In the rows, 128 means zero.
Rotation paths and how fast each direction turns (degrees per step):
Each turn is a multiple of 5 degrees from 10 to 175, or 0.
Each row of a path follows its step; steps can be skipped.
path 1
step 0: [143 117 138 111 114 131 131 131 127 134 127 123 125 141 125 134 140 124
 124 126 126 129 132 125 140 139 118 132 133 119 129 138 133 124 130 121]
step 1: [128 116 126 136 135 125 132 121 142 128 134 127 124 134 122 125 130 112
 125 115 135 121 136 137 127 122 125 140 126 136 136 127 118 112 122 129]
step 2: [144 123 124 113 114 124 142 122 126 118 120 131 143 116 123 126 139 129
 130 127 120 133 135 127 136 128 128 130 129 128 123 124 122 117 133 121]
step 3: [136 129 117 113 138 123 123 120 144 142 131 133 120 137 124 123 137 112
 124 121 128 129 132 130 129 120 136 128 136 124 119 136 130 127 124 131]
step 4: [128 115 133 129 121 123 144 132 127 135 129 127 140 125 122 130 140 130
 111 119 132 126 142 135 136 137 120 126 128 132 118 124 132 124 125 140]
step 5: [146 125 132 116 122 123 124 120 132 137 132 131 119 127 117 135 131 132
 129 113 133 130 128 127 130 121 128 144 125 119 141 133 132 116 123 122]
step 6: [126 108 123 117 125 132 138 127 127 120 125 117 129 138 128 127 141 111
 126 131 132 131 137 135 120 132 121 131 132 129 124 134 118 115 127 128]
step 7: [146 126 132 128 125 123 132 124 146 128 136 136 131 127 122 112 131 122
 130 119 122 125 137 126 146 131 133 133 129 129 128 120 126 119 129 120]
step 8: [130 126 114 118 125 121 138 122 129 133 116 129 134 124 120 142 134 117
 117 119 124 122 135 135 125 109 130 131 132 126 117 135 126 125 128 133]
step 9: [138 126 133 109 128 127 131 121 134 144 133 131 127 132 127 122 146 130
 125 122 138 144 135 128 138 141 125 126 125 135 126 126 131 126 125 135]
Directions:
[128 129 129 133 127 130 131 127 126 129 126 125 134 125 129 120 130 131
 128 125 132 133 129 129 128 133 130 127 128 132 130 128 127 128 125 127] -> 145
[132 135 124 131 128 127 127 128 128 131 131 128 124 132 126 128 124 127
 126 124 128 128 125 131 123 130 130 132 130 131 126 129 128 127 126 122] -> 160
[126 125 128 129 130 123 134 127 127 133 130 131 126 129 124 130 131 132
 132 128 127 127 127 129 124 133 129 129 128 125 129 130 131 134 128 130] -> 70
path 2
step 0: [127 129 129 120 141 123 121 146 120 129 143 130 119 113 129 126 124 137
 133 111 135 131 135 125 136 119 116 126 123 123 138 121 128 147 118 131]
step 1: [138 130 139 134 140 130 124 133 125 116 134 133 108 120 125 141 122 132
 111 118 125 138 141 131 136 141 127 126 127 121 142 128 130 122 115 123]
step 2: [134 127 148 134 135 120 129 135 123 139 134 137 124 125 140 145 128 127
 123 125 120 131 114 121 138 134 142 128 118 109 133 116 123 125 128 123]
step 3: [141 132 139 115 135 130 133 131 117 132 143 128 130 115 129 133 132 129
 136 118 129 143 115 126 125 120 126 127 146 114 138 114 127 139 132 124]
step 4: [142 121 137 125 147 133 135 141 137 126 127 126 117 132 125 120 136 124
 115 111 134 126 134 132 128 127 119 127 143 116 131 113 131 131 116 118]
step 5: [141 124 146 122 128 130 126 145 133 128 121 138 126 127 136 135 125 129
 124 130 126 117 122 123 138 132 121 107 125 112 137 129 141 123 121 112]
step 6: [129 130 135 131 128 135 143 122 132 135 125 137 138 112 135 133 129 138
 131 119 137 133 112 118 134 143 121 124 135 112 148 128 126 134 129 119]
step 7: [127 131 137 127 143 146 145 128 130 136 143 127 134 124 142 126 141 122
 112 115 125 125 126 136 134 125 110 123 135 119 132 132 124 137 132 128]
step 8: [129 119 144 112 137 137 141 130 124 120 138 139 128 127 127 124 114 118
 120 127 127 109 135 133 130 141 117 119 127 117 129 120 139 127 138 124]
step 9: [125 116 126 114 140 119 132 129 133 133 121 147 136 119 122 133 125 144
 121 121 122 122 119 128 127 146 119 120 121 116 125 127 129 143 132 117]
Directions:
[126 127 123 126 126 125 126 129 126 128 127 128 132 126 129 129 126 129
 127 130 132 130 125 122 124 129 128 125 131 125 131 127 126 136 129 132] -> 115
[128 127 130 126 126 124 131 130 125 133 125 127 132 121 128 127 127 132
 135 127 129 129 123 131 127 129 129 129 124 130 125 128 126 127 129 124] -> 110
path 3
step 0: [130 124 135 132 137 130 124 122 123 140 133 117 121 137 119 132 124 120
 138 124 130 132 121 142 123 134 143 131 139 138 135 119 148 119 135 123]
step 1: [125 140 143 123 132 131 128 138 121 125 124 118 126 136 136 130 129 133
 129 134 143 129 143 144 140 137 123 117 125 130 112 122 125 136 131 133]
step 2: [132 118 124 141 123 124 132 142 131 129 137 137 131 142 130 137 143 119
 133 141 131 116 126 140 136 120 142 128 132 126 132 127 123 119 130 122]
step 3: [126 115 148 133 128 135 131 127 130 126 117 121 125 130 128 138 116 123
 134 121 115 119 127 131 133 135 125 111 143 127 129 117 131 124 125 141]
step 4: [127 128 136 122 124 128 125 127 126 132 117 133 124 148 121 143 138 120
 123 125 142 135 122 140 126 127 129 136 118 128 128 117 115 143 122 132]
step 5: [128 122 125 132 149 122 138 132 135 129 118 128 129 128 134 134 135 120
 121 134 123 115 130 129 132 122 130 131 129 128 123 106 142 129 145 124]
step 6: [135 133 129 132 124 132 142 115 137 141 127 122 128 144 131 149 128 128
 141 127 132 125 128 129 136 138 114 127 128 133 120 136 134 123 126 138]
step 7: [107 128 130 126 131 122 138 137 120 127 122 127 124 141 125 136 136 132
 133 121 123 131 138 145 115 127 138 133 118 121 138 123 133 116 131 131]
step 8: [133 124 135 125 136 137 116 129 123 136 121 111 135 141 127 143 127 125
 123 132 117 128 137 129 138 117 128 121 130 138 117 129 128 123 139 112]
step 9: [125 124 129 153 125 129 131 137 124 124 129 118 117 135 126 142 139 132
 133 139 139 121 142 122 124 131 122 133 129 129 124 120 126 132 114 136]
Directions:
[126 133 129 128 129 130 132 131 133 131 125 123 133 126 129 128 125 126
 130 127 128 131 127 127 131 127 127 126 130 133 127 128 124 129 123 127] -> 145
[124 131 129 128 126 129 131 122 121 133 130 126 125 128 128 127 125 127
 129 128 129 124 125 130 123 130 128 123 126 127 131 126 128 129 124 129] -> 115
[128 124 130 128 126 131 129 130 131 131 128 128 128 126 127 129 129 132
 133 121 124 130 123 130 124 132 129 129 129 125 129 130 126 124 129 131] -> 100
[130 124 131 133 123 129 126 131 125 122 127 127 128 125 128 131 129 126
 128 130 124 127 125 126 128 126 130 124 128 127 128 127 122 132 125 127] -> 55
[130 131 132 128 127 128 124 123 130 129 127 124 128 127 127 127 126 127
 128 129 124 125 131 130 129 131 123 128 132 125 126 132 125 131 135 130] -> 145
path 4
step 0: [130 129 139 141 118 126 133 136 127 135 130 146 124 129 133 132 118 129
 150 131 130 132 120 134 117 127 122 137 137 137 117 134 130 131 124 133]
step 1: [117 132 135 133 136 126 124 125 125 127 127 117 124 127 136 141 116 141
 138 130 130 141 131 136 119 119 126 141 124 123 134 125 136 134 146 131]
step 2: [110 119 130 122 122 131 135 131 133 122 126 120 119 138 127 128 124 132
 115 122 136 133 133 136 139 128 121 126 131 128 149 117 118 138 132 126]
step 3: [131 114 131 120 126 135 137 125 142 127 133 120 126 129 129  98 132 133
 130 120 134 122 120 119 128 128 127 121 124 126 126 117 127 123 129 132]
step 4: [137 130 128 134 135 124 119 114 126 132 135 126 108 121 119 122 143 135
 134 127 123 128 121 122 128 134 131 128 117 140 117 127 114 121 124 129]
step 5: [122 151 129 135 139 130 113 136 121 116 129 134 124 122 120 130 128 128
 125 133 122 120 132 119 135 131 123 140 120 121 124 121 128 131 114 125]
step 6: [134 133 126 135 122 131 136 128 129 131 117 138 132 130 117 132 116 111
 118 124 120 123 133 138 135 124 123 143 135 123 121 113 133 129 128 138]
step 7: [129 117 137 140 129 127 119 122 137 135 131 123 143 134 129 137 132 123
 125 120 128 128 128 137 130 126 131 119 142 114 113 122 132 128 144 125]
step 8: [121 117 137 126 123 111 123 125 130 117 129 132 127 141 121 142 126 128
 127 115 133 130 120 126 119 127 143 113 122 123 132 137 125 126 124 117]
step 9: [127 132 122 120 132 130 134 133 133 123 130 126 126 132 138 128 128 127
 132 115 106 119 134 113 119 127 138 121 121 129 149 132 135 120 125 128]
Directions:
[129 126 128 128 128 126 128 131 127 123 126 125 130 127 130 124 135 124
 131 126 126 127 124 132 129 128 129 125 121 130 132 128 125 126 129 128] -> 65
path 5
step 0: [129 112 124 119 121 128 122 123 134 133 145 141 127 126 142 127 120 119
 120 134 122 122 124 126 130 135 133 130 121 117 122 121 141 120 141 126]
step 1: [126 134 127 128 126 142 132 117 116 132 133 117 122 124 145 133 117 146
 130 120 130 136 129 130 131 129 137 130 133 130 113 116 138 131 136 134]
step 2: [127 114 129 143 132 116 123 126 124 124 122 134 124 119 148 129 120 132
 129 128 131 126 123 119 139 131 139 126 125 118 122 128 112 114 132 126]
step 3: [129 116 117 123 124 141 129 129 136 140 140 131 122 132 138 120 116 132
 116 126 121 119 118 131 133 134 129 133 126 132 131 121 133 121 150 128]
step 4: [126 136 132 132 130 126 144 128 113 130 127 125 120 127 149 117 124 140
 140 126 120 137 128 126 127 129 139 135 123 131 114 119 132 127 133 128]
step 5: [120 118 121 136 121 122 124 121 128 129 139 142 124 120 141 131 120 118
 129 132 125 125 119 116 140 130 143 122 122 113 126 120 121 125 130 120]
step 6: [128 129 115 135 122 145 129 122 125 138 128 129 124 134 138 131 120 140
 114 120 131 130 123 124 130 135 132 134 130 137 129 114 132 134 149 128]
step 7: [135 128 134 140 135 119 134 130 115 123 122 130 128 126 151 118 126 138
 133 130 125 128 123 111 137 132 137 140 115 130 122 131 127 121 130 128]
step 8: [128 118 122 122 127 128 130 123 134 130 155 138 128 130 137 124 120 122
 120 131 122 123 113 116 137 121 139 127 128 124 129 124 127 129 140 125]
step 9: [129 138 125 127 127 134 133 125 113 138 128 131 126 134 144 129 123 139
 125 125 137 142 131 123 120 126 140 129 130 140 121 109 131 126 142 122]
Directions:
[125 131 132 127 132 123 125 127 126 129 126 130 124 127 125 127 128 129
 130 131 128 131 124 123 130 131 125 126 126 124 125 133 126 128 131 129] -> 135
[131 127 128 134 130 131 125 130 129 126 122 125 129 128 128 131 125 132
 125 125 131 123 124 127 132 130 126 130 128 129 131 132 124 128 129 131] -> 85
[129 121 127 129 129 127 126 128 126 127 130 129 130 130 121 129 121 127
 131 131 127 124 130 126 128 125 124 130 126 127 126 123 127 130 130 128] -> 135
path 6
step 0: [122 119 131 130 119 124 113 135 140 138 134 127 136 132 135 128 135 129
 133 117 137 137 129 135 136 147 139 130 110 119 117 131 119 126 129 119]
step 1: [123 123 131 126 113 115 124 136 127 142 121 145 134 129 118 116 132 136
 127 112 130 131 128 134 142 137 132 141 140 131 132 136 137 135 129 128]
step 2: [119 118 123 129 115 119 118 135 118 117 123 138 141 121 129 112 126 114
 135 120 141 118 117 125 119 128 133 131 128 124 119 121 132 138 134 127]
step 3: [108 115 125 123 126 121 123 136 127 126 124 124 146 138 120 118 130 131
 132 126 130 110 135 137 136 123 121 119 122 141 125 118 125 119 126 134]
step 4: [132 127 133 123 115 115 125 123 124 131 134 127 142 137 133 117 123 124
 119 124 124 117 127 141 133 146 120 124 111 118 117 131 125 124 115 123]
step 5: [126 144 120 123 124 122 121 126 127 123 117 140 141 134 121 119 121 136
 131 116 125 137 132 140 125 138 117 130 121 138 126 140 139 140 120 135]
step 6: [117 131 121 124 112 125 120 132 108 124 127 121 146 116 137 130 128 126
 133 126 121 132 116 130 111 136 134 130 124 144 129 130 126 132 122 124]
step 7: [122 117 130 118 116 130 124 136 128 133 131 139 133 131 117 134 135 120
 136 135 125 125 134 128 127 133 122 122 119 157 118 130 117 126 117 128]
step 8: [123 121 140 139 130 116 121 126 122 135 137 142 135 133 130 139 118 119
 133 122 126 134 125 136 131 141 122 145 114 131 120 123 123 123 117 119]
step 9: [110 134 135 129 121 135 113 131 123 128 126 139 135 127 114 131 130 136
 130 124 136 148 123 130 140 142 118 131 128 127 117 126 140 132 131 127]
Directions:
[131 126 129 124 133 125 127 128 130 129 132 129 130 130 129 130 137 127
 128 127 127 126 126 129 129 127 130 125 125 129 127 128 123 124 127 132] -> 95
[127 124 131 124 123 131 127 128 127 134 127 121 127 127 126 128 130 129
 126 131 125 129 132 130 130 132 131 124 130 127 130 128 126 128 129 127] -> 115
[128 122 131 133 127 129 126 128 126 127 128 131 129 131 123 130 131 126
 124 127 132 128 126 131 131 125 132 130 131 125 125 126 131 127 133 127] -> 45
[130 131 128 124 127 130 125 127 125 125 129 131 125 134 124 126 130 122
 132 129 128 127 133 126 126 128 129 128 125 125 127 130 126 132 132 126] -> 140
[127 128 129 129 127 130 126 124 130 127 123 127 133 127 126 124 132 127
 131 129 122 129 123 122 125 124 130 129 132 128 127 125 128 130 126 130] -> 90
path 7
step 0: [121 121 124 123 130 148 118 128 132 139 137 130 129 139 120 126 115 124
 126 125 134 115 124 127 128 129 127 132 138 114 119 132 126 146 117 116]
step 1: [119 118 117 124 128 145 129 133 135 129 130 126 128 145 121 122 122 125
 120 137 136 126 133 130 135 122 122 125 123 111 112 135 129 139 112 129]
step 2: [116 120 121 130 113 128 129 132 138 132 125 139 127 143 123 122 111 127
 116 136 135 130 140 129 132 131 108 126 130 122 117 133 129 130 119 128]
step 3: [119 111 132 132 114 132 129 128 142 142 122 139 130 137 133 134 123 127
 115 138 123 119 137 122 136 136 112 115 128 120 128 129 126 131 127 121]
step 4: [122 123 128 131 123 139 134 130 133 137 128 133 116 130 140 128 132 132
 117 141 126 122 135 118 140 135 115 117 146 112 139 134 133 126 119 122]
step 5: [113 126 128 120 134 140 135 125 135 131 127 130 130 138 129 126 131 139
 112 125 127 117 129 115 132 130 114 132 151 125 134 139 140 125 123 120]
step 6: [123 124 130 116 139 132 135 132 137 137 117 126 131 140 120 139 127 138
 111 133 125 132 126 111 134 120 126 130 140 124 122 135 136 135 119 114]
step 7: [127 139 130 126 132 124 139 129 132 136 118 122 130 146 120 131 130 128
 122 137 137 137 132 116 133 124 115 126 138 121 117 141 119 131 122 112]
step 8: [123 132 134 119 126 128 131 127 127 142 126 136 129 145 124 128 123 119
 128 125 138 131 135 107 122 134 116 125 136 123 127 135 111 141 130 113]
step 9: [124 120 121 121 139 141 129 133 128 134 124 135 130 141 125 126 140 116
 128 136 136 128 136 111 124 135 121 116 133 115 132 128 119 148 128 126]
Directions:
[126 123 131 124 126 128 125 126 130 131 128 132 133 128 127 131 124 128
 127 122 125 123 126 126 125 129 129 130 126 132 128 126 128 131 132 126] -> 130
[129 131 131 130 130 127 128 131 132 128 125 128 127 126 130 128 131 133
 126 129 135 127 126 123 128 130 130 135 126 129 129 131 124 132 130 128] -> 35
path 8
step 0: [141 128 131 118 124 126 135 125 121 116 141 138 121 129 129 144 120 119
 137 109 120 136 135 138 133 124 132 131 132 125 135 146 123 126 127 132]
step 1: [132 118 132 128 126 142 122 131 116 121 127 141 134 124 130 117 133 117
 135 121 121 129 140 129 139 124 135 143 126 129 124 126 135 148 132 141]
step 2: [130 123 123 111 123 124 140 143 123 131 135 127 130 121 128 123 126 114
 139 119 139 139 135 128 133 134 125 131 115 136 137 147 137 131 128 128]
step 3: [133 138 131 126 132 130 130 117 121 121 145 144 123 121 143 112 132 127
 142 111 122 137 122 131 129 130 137 129 122 126 134 133 122 135 127 136]
step 4: [134 137 129 125 132 129 122 126 133 133 130 142 137 131 121 133 125 115
 137 121 128 134 153 129 128 143 127 140 125 131 136 133 135 143 134 137]
step 5: [145 132 126 110 125 128 145 136 118 122 132 141 128 124 137 126 125 119
 133 135 117 141 118 128 129 136 125 142 121 132 127 132 127 137 132 127]
step 6: [135 138 137 119 128 141 128 131 131 119 138 140 123 125 128 120 138 120
 130 116 127 137 144 130 133 127 132 136 127 109 130 144 132 128 114 126]
step 7: [143 135 130 128 136 135 137 133 115 138 123 139 130 124 132 124 121 119
 145 127 130 124 131 136 134 134 144 136 129 136 135 130 148 138 127 134]
step 8: [127 140 132 106 112 130 131 131 120 124 127 125 125 131 142 130 132 127
 142 111 128 139 133 129 125 136 129 142 117 126 132 129 130 136 130 119]
step 9: [133 138 120 132 129 135 128 129 137 119 138 137 119 121 132 116 120 120
 128 125 125 125 129 129 135 147 144 140 123 125 131 138 129 146 116 128]
Directions:
[128 126 125 126 128 130 132 134 133 125 131 128 127 123 125 120 130 127
 124 130 130 129 126 126 130 129 127 125 125 126 128 129 128 126 125 127] -> 100
path 9
step 0: [139 126 131 126 123 118 130 128 129 121 126 123 140 134 116 118 135 126
 114 122 130 135 120 128 130 138 109 120 126 137 142 122 140 124 145 118]
step 1: [139 122 121 138 132 122 116 115 139 137 139 117 129 138 117 135 136 136
 123 142 125 136 127 134 105 118 132 121 131 134 133 125 129 127 130 128]
step 2: [131 117 126 131 114 115 130 117 140 125 123 134 135 130 115 136 134 122
 115 114 133 118 118 138 126 133 119 128 127 118 142 128 128 112 133 121]
step 3: [149 130 128 130 128 126 129 120 126 123 123 117 132 134 116 121 140 141
 118 135 118 135 124 122 118 127 121 104 127 136 135 122 133 121 134 135]
step 4: [127 126 123 137 127 128 125 118 143 133 143 133 136 127 116 132 136 131
 117 126 139 129 128 139 112 120 128 135 141 131 149 117 128 124 137 118]
step 5: [137 120 122 129 117 113 130 113 139 117 124 112 121 132 116 122 132 129
 122 120 119 128 111 131 119 137 116 121 124 121 133 124 125 121 130 138]
step 6: [140 131 130 126 125 129 130 124 131 128 136 126 142 136 115 121 136 134
 125 132 129 124 137 128 117 114 124 114 120 139 150 126 129 117 134 113]
step 7: [128 117 122 151 134 117 130 110 143 123 124 125 135 130 122 126 128 132
 110 127 126 132 118 135 113 127 122 137 131 129 133 115 135 128 133 131]
step 8: [132 123 118 119 113 112 122 130 142 124 137 118 131 133 109 128 136 136
 124 127 129 117 124 126 127 133 130 110 123 130 145 127 127 115 129 133]
step 9: [142 126 123 139 127 132 134 107 126 121 119 131 137 119 117 123 131 125
 118 130 128 123 128 130 109 107 122 122 130 137 137 125 131 118 132 126]
Directions:
[127 130 128 130 128 124 135 129 125 131 130 130 128 129 130 125 129 132
 125 130 135 131 127 127 126 127 128 125 129 128 124 125 131 131 128 124] -> 115
[125 122 132 131 129 130 126 127 128 127 128 132 126 125 128 126 128 133
 123 121 130 129 125 134 128 126 127 131 126 126 127 130 128 129 127 127] -> 140
path 10
step 0: [129 113 136 130 128 123 131 132 114 114 114 146 118 130 129 127 134 129
 113 135 130 138 127 142 131 126 126 113 135 133 144 120 121 122 123 123]
step 1: [119 125 138 133 136 126 126 139 121 133 123 124 133 144 122 130 123 124
 110 126 136 121 134 119 123 118 144 117 137 129 138 120 120 118 117 144]
step 2: [113 128 114 130 118 134 130 134 119 124 131 121 132 132 129 119 130 128
 132 105 135 131 142 131 122 124 137 141 142 130 129 116 128 133 109 133]
step 3: [135 112 118 128 125 133 137 127 128 124 129 148 122 128 121 122 139 123
 127 113 131 128 126 143 134 126 132 127 140 151 125 137 120 131 117 124]
step 4: [122 121 138 136 144 133 131 117 124 134 123 134 122 152 119 132 134 119
 123 136 130 127 138 130 130 117 133 117 132 138 134 143 136 141 120 128]
step 5: [109 134 131 144 134 128 139 127 114 126 123 134 125 130 126 119 129 115
 134 123 136 120 132 126 124 118 130 129 128 124 132 107 148 136 127 130]
step 6: [127 120 113 128 139 121 142 122 124 133 135 135 127 122 130 128 133 119
 132 110 140 108 126 119 120 135 129 133 127 146 129 115 120 123 129 130]
step 7: [128 121 118 130 133 127 131 104 125 125 133 116 125 144 134 121 133 130
 120 126 125 120 138 137 121 137 127 127 125 145 139 134 117 143 130 115]
step 8: [124 134 143 145 123 128 133 117 123 122 123 130 125 131 138 120 124 123
 125 130 130 124 125 156 128 127 137 108 121 139 137 119 135 128 133 124]
step 9: [122 126 138 127 144 115 135 127 113 137 121 121 136 126 138 143 126 123
 129 117 146 129 128 134 125 127 136 119 118 135 122 115 124 115 121 137]
Directions:
[129 129 125 125 130 129 130 126 125 126 126 124 131 130 134 129 128 128
 133 129 130 133 133 126 129 125 125 127 130 124 131 129 126 134 128 128] -> 140
[133 128 126 128 129 130 128 133 128 125 128 130 125 126 131 131 130 129
 132 126 129 128 124 131 127 128 122 123 129 130 127 122 131 126 125 128] -> 125
[126 124 130 127 125 128 130 129 121 129 124 128 128 128 126 132 126 126
 125 130 127 130 130 123 132 127 126 124 124 129 126 125 134 127 131 129] -> 85
[127 127 132 132 131 129 130 128 126 129 134 126 129 124 123 128 128 130
 130 132 135 130 127 126 126 125 129 127 126 124 129 124 126 128 125 129] -> 90
path 11
step 0: [130 140 124 117 133 120 114 133 125 144 125 127 125 129 147 136 121 119
 128 121 126 117 133 120 127 111 132 126 126 135 135 126 130 114 118 125]
step 1: [128 126 134 141 123 102 123 124 138 136 132 132 130 117 133 120 131 127
 118 138 133 127 135 128 141 133 143 142 135 130 136 124 130 132 132 121]
step 2: [132 119 134 116 118 121 132 117 136 124 130 121 118 131 111 126 124 141
 122 119 134 128 121 132 133 131 130 130 110 143 133 128 110 125 136 131]
step 3: [138 136 126 122 131 132 132 126 126 130 108 127 118 140 124 131 138 118
 124 139 134 133 119 137 120 136 125 125 137 114 138 133 113 115 131 137]
step 4: [120 133 132 132 135 129 123 126 123 105 134 126 119 116 129 129 117 129
 133 147 122 125 124 126 117 133 128 123 138 120 136 142 127 143 133 122]
step 5: [130 138 139 120 127 133 132 127 125 142 127 112 133 120 133 139 122 128
 130 120 119 114 126 135 127 127 125 109 127 139 116 132 137 142 135 130]
step 6: [145 127 131 130 118 136 120 135 143 133 117 139 130 122 128 129 132 113
 134 129 115 126 126 123 140 130 142 132 129 129 129 129 148 126 122 136]
step 7: [115 115 140 134 127 130 124 112 144 126 132 132 135 139 117 117 123 140
 133 137 133 127 129 121 120 121 142 127 127 134 124 124 138 116 129 122]
step 8: [119 127 129 114 127 131 134 133 123 134 120 135 119 136 121 124 139 144
 129 136 126 147 139 140 135 129 120 123 132 134 115 114 122 125 136 134]
step 9: [121 127 116 136 137 147 128 137 121 120 129 141 124 111 130 128 134 127
 124 123 134 137 114 113 126 140 132 125 132 120 122 126 114 125 133 135]
Directions:
[133 124 126 127 131 126 127 126 127 132 123 129 127 125 132 126 131 127
 132 130 125 130 125 134 131 128 124 130 133 127 126 126 128 127 126 128] -> 140
[126 126 131 133 127 129 132 128 127 127 129 128 123 128 130 129 132 132
 127 126 128 126 126 127 128 134 123 129 130 129 134 129 123 124 130 131] -> 55
[130 124 129 128 128 123 128 128 129 130 127 129 132 124 129 131 133 129
 132 128 125 123 134 125 125 130 129 125 123 129 132 127 131 127 127 128] -> 65
[132 132 127 127 125 131 129 131 124 131 128 130 126 127 128 133 132 125
 124 130 127 131 126 129 127 123 127 127 123 132 128 128 129 124 128 132] -> 125
